Each row has a name. After each piece below comes the name of the row it's from, unless a question asks for something else. Each question is about the rows just above it. Places in a row count from 0.

k_833: [ 52.9  28.2 -29.7  38.7 -13.8 -27.5 -21.8 -30.2  23.6  40.4  49.9  34.1
 -39.2  40.0  37.6  35.1  32.5 -14.8  39.3 -41.0  34.3  40.1 -13.2  34.9
  31.6  25.1  38.9 -21.3  27.3 -10.9 -32.9]
k_678: [-42.3  24.8  61.5  50.4   5.6  50.4  49.0  58.9 -13.5  41.5 -54.2  41.0
  66.1  37.1 -27.1  29.6 -19.3  -3.5 -26.4 -40.3  -5.0 -16.4  47.3  16.3
  18.4  46.3 -42.7   9.1  -8.3  34.6  51.6]
k_818: [ 61.4  80.0  -1.5  56.8 -17.1   0.6   1.4   9.9  49.0  89.1  38.7  78.7
   6.5  87.0  56.8  79.2  45.0 -55.3  45.4 -72.9  67.3  51.7  13.4  71.9
  88.3  82.2  58.0 -26.3  49.3  12.6  16.2]
k_504: [ 24.1 -44.0  -8.5   4.8   7.1 -47.6 -17.9 -46.9  -7.7 -53.2  22.5 -45.0
 -58.9 -58.0   1.3 -46.3  -7.4  18.8   6.2  46.4 -29.1  -8.5 -37.8 -42.3
 -33.7 -57.4  -8.5  -0.1 -14.9 -24.6 -43.9]
k_434: [ 49.2 -37.2 -33.3  18.6  -9.7 -39.9 -29.9 -42.4  21.5 -44.6  53.5 -39.1
 -36.2 -36.3  14.8 -34.4  17.2  -0.7  39.6  39.7 -17.3  14.2 -47.8 -28.8
 -14.6 -53.1  35.1 -11.2   0.4 -29.2 -16.3]
k_14: [-53.2  39.6  40.0 -18.2  15.7  40.7  21.2  43.9   6.0  38.2  15.8  36.6
  52.4  56.8   3.9  38.8   2.6 -12.5 -32.0 -32.7  20.4 -10.3  36.0  35.5
  -4.6  42.0 -23.6 -15.7   5.7  22.2  43.5]
k_965: [ 51.0  68.7  17.9  46.3 -28.3  12.7  11.7  20.3  27.8  73.8  -6.7  73.1
  28.7  65.0  34.5  70.4  36.2 -56.4  52.9 -82.6  67.8  47.8  19.7  74.9
  78.1  74.6  33.5  -7.9  58.1   0.9  21.9]
k_725: [ 78.6 -20.3 -50.7  40.6 -11.6 -56.6 -44.4 -55.6   9.9 -33.2  35.6 -36.0
 -56.5 -43.2  16.5 -21.8   8.9  40.1  40.5  26.9   0.8  24.9 -39.5 -22.7
  11.3 -35.2 -13.3  -9.0  12.5 -32.1 -45.4]
k_552: [-54.9  38.5  60.8 -22.0   3.1  65.2  41.3  44.4   5.7  51.1 -44.8  50.4
  69.6  50.6   1.3  37.2 -13.3 -15.0 -24.2 -43.6  14.9 -10.2  49.3  38.1
  21.9  57.5 -38.7  -2.6   4.6  23.3  57.2]
k_234: [-22.1 -63.9 -22.7 -25.3  11.3  13.7 -10.5 -20.5  35.1 -63.0 -34.2 -61.2
 -11.3 -61.1 -39.3 -53.5 -38.4  27.0 -23.3  45.9 -42.5 -33.1 -21.2 -54.1
 -55.9 -72.1 -27.0  28.3 -34.3 -25.2   0.2]
k_148: [-57.5   8.3  47.6 -29.4   8.2  33.2  33.2  39.2 -17.0  35.1 -30.3  30.9
  48.2  23.7 -25.8  24.6 -18.6   3.0 -32.8 -15.2  -8.3 -25.4  40.8  12.1
  -5.7  31.3 -45.9   3.0 -24.9  17.4  24.5]
The value that k_678 holds more than once:
[50.4]
Where in the named rows is [-16.3]?
k_434, 30
The one value in k_833 and k_234:
[35.1]
Row and place of [-13.2] in the named rows:
k_833, 22
Which value appears more than once in k_504?
[-8.5]

k_676: [ 45.8  14.5  45.7 -49.3]
k_905: [45.0 45.0 45.0 45.0]
k_361: [ 29.5 -19.5 -19.6 -19.5]
Row and place of [-19.6] in the named rows:
k_361, 2
[14.5] is at row and place
k_676, 1
Repeated in k_905:
[45.0]
Count of [-19.6] in k_361:
1
Row and place of [45.8] in the named rows:
k_676, 0

